[[ 13  19 -20 -46  -3  -2 -44  -9]
 [ -7   6  12   9 -22   6   7   8]
 [  1 -26   7   7  22 -29   8 -26]
 [ 13  20  -9 -34 -14   7 -38  16]
 [-35   2  16   0 -26 -27  14 -66]
 [  3   2   0  13  -7   8   8  13]
 [ 15 -14 -17 -21  33 -25 -21 -21]]
->
[[ -9 -44  -2  -3 -46 -20  19  13]
 [  8   7   6 -22   9  12   6  -7]
 [-26   8 -29  22   7   7 -26   1]
 [ 16 -38   7 -14 -34  -9  20  13]
 [-66  14 -27 -26   0  16   2 -35]
 [ 13   8   8  -7  13   0   2   3]
 [-21 -21 -25  33 -21 -17 -14  15]]

[[ -1  22   3   0   1   1 -14   0   1   1   0  15 -11  15]
 [ 32 -17  -2   1   1   4  -4  -1  -1   2  -1 -12   8 -14]
 [  2   6   1   0  -1   0   4  -1  -2   0   0   4   5 -29]
 [-25  52   7  -1  -1  -4  -3  -1  -3  -1   0  36  -8 -33]
 [  8 -31  -4   0   1   1   5   1   2   0   0 -21   5  20]]
->
[[ 15 -11  15   0   1   1   0 -14   1   1   0   3  22  -1]
 [-14   8 -12  -1   2  -1  -1  -4   4   1   1  -2 -17  32]
 [-29   5   4   0   0  -2  -1   4   0  -1   0   1   6   2]
 [-33  -8  36   0  -1  -3  -1  -3  -4  -1  -1   7  52 -25]
 [ 20   5 -21   0   0   2   1   5   1   1   0  -4 -31   8]]

[[ 22  20  27   9  -3 -15]
 [-49  23   7  43  11 -10]
 [ -7   3   1   5   1  -2]
 [  1   1   1   0   0   0]
 [  1   0   0   2   1   2]
 [  3   3   4   4   1   1]]
->
[[-15  -3   9  27  20  22]
 [-10  11  43   7  23 -49]
 [ -2   1   5   1   3  -7]
 [  0   0   0   1   1   1]
 [  2   1   2   0   0   1]
 [  1   1   4   4   3   3]]

[[ 10 -20 -21   0  20   4   2   1  15]
 [ -3 -10 -19  12  14   1  -2   2 -12]
 [  5 -13 -12 -12  12  -4   0   1  -1]
 [-14  10  -7  10  -7  -8  -2   2 -26]
 [ -5  -6  14 -51  62   2  -4  -4  -2]
 [  0  10   4  -9 -29  -5  -2  -1 -16]
 [  0 -14   0  14  14   0   4   1 -27]
 [-14  -4  -3  29  27 -11   3   2  -8]]
->
[[ 15   1   2   4  20   0 -21 -20  10]
 [-12   2  -2   1  14  12 -19 -10  -3]
 [ -1   1   0  -4  12 -12 -12 -13   5]
 [-26   2  -2  -8  -7  10  -7  10 -14]
 [ -2  -4  -4   2  62 -51  14  -6  -5]
 [-16  -1  -2  -5 -29  -9   4  10   0]
 [-27   1   4   0  14  14   0 -14   0]
 [ -8   2   3 -11  27  29  -3  -4 -14]]

[[-27  51   0   5 -51  36   8]
 [-17 -28  -4  -5  -7 -11  17]
 [ -9  17  -5   3 -48  38 -18]
 [-17 -28   1  -6  21 -34  35]
 [-31 -27   0  -7   5 -30  43]]
->
[[  8  36 -51   5   0  51 -27]
 [ 17 -11  -7  -5  -4 -28 -17]
 [-18  38 -48   3  -5  17  -9]
 [ 35 -34  21  -6   1 -28 -17]
 [ 43 -30   5  -7   0 -27 -31]]

[[ 22  54  45 -23  -3 -30  -1   9]
 [ 10 -19 -18  37  -1  24   1   4]]
->
[[  9  -1 -30  -3 -23  45  54  22]
 [  4   1  24  -1  37 -18 -19  10]]

[[-20 -19  27   2 -42   9  33 -16 -45   7  18  13]
 [-25 -24   6  -6 -35   2  28 -27 -46  10  -2   0]
 [-22 -30 -27 -10 -29   5  53 -21 -36 -15  -1  13]
 [-27 -28  15 -11 -28 -11  11 -26 -35  21 -20  -4]
 [-18 -29  13  -4 -24 -10  43   5   2  -4  -7  33]
 [-21 -38 -32 -16 -15 -13  55  -3   3 -18 -23  29]
 [-25 -29  -9 -11 -29  -3  34 -23 -35   2 -11   6]
 [-20 -19  36   2 -37   1  26 -10 -31  11   7  15]]
->
[[ 13  18   7 -45 -16  33   9 -42   2  27 -19 -20]
 [  0  -2  10 -46 -27  28   2 -35  -6   6 -24 -25]
 [ 13  -1 -15 -36 -21  53   5 -29 -10 -27 -30 -22]
 [ -4 -20  21 -35 -26  11 -11 -28 -11  15 -28 -27]
 [ 33  -7  -4   2   5  43 -10 -24  -4  13 -29 -18]
 [ 29 -23 -18   3  -3  55 -13 -15 -16 -32 -38 -21]
 [  6 -11   2 -35 -23  34  -3 -29 -11  -9 -29 -25]
 [ 15   7  11 -31 -10  26   1 -37   2  36 -19 -20]]
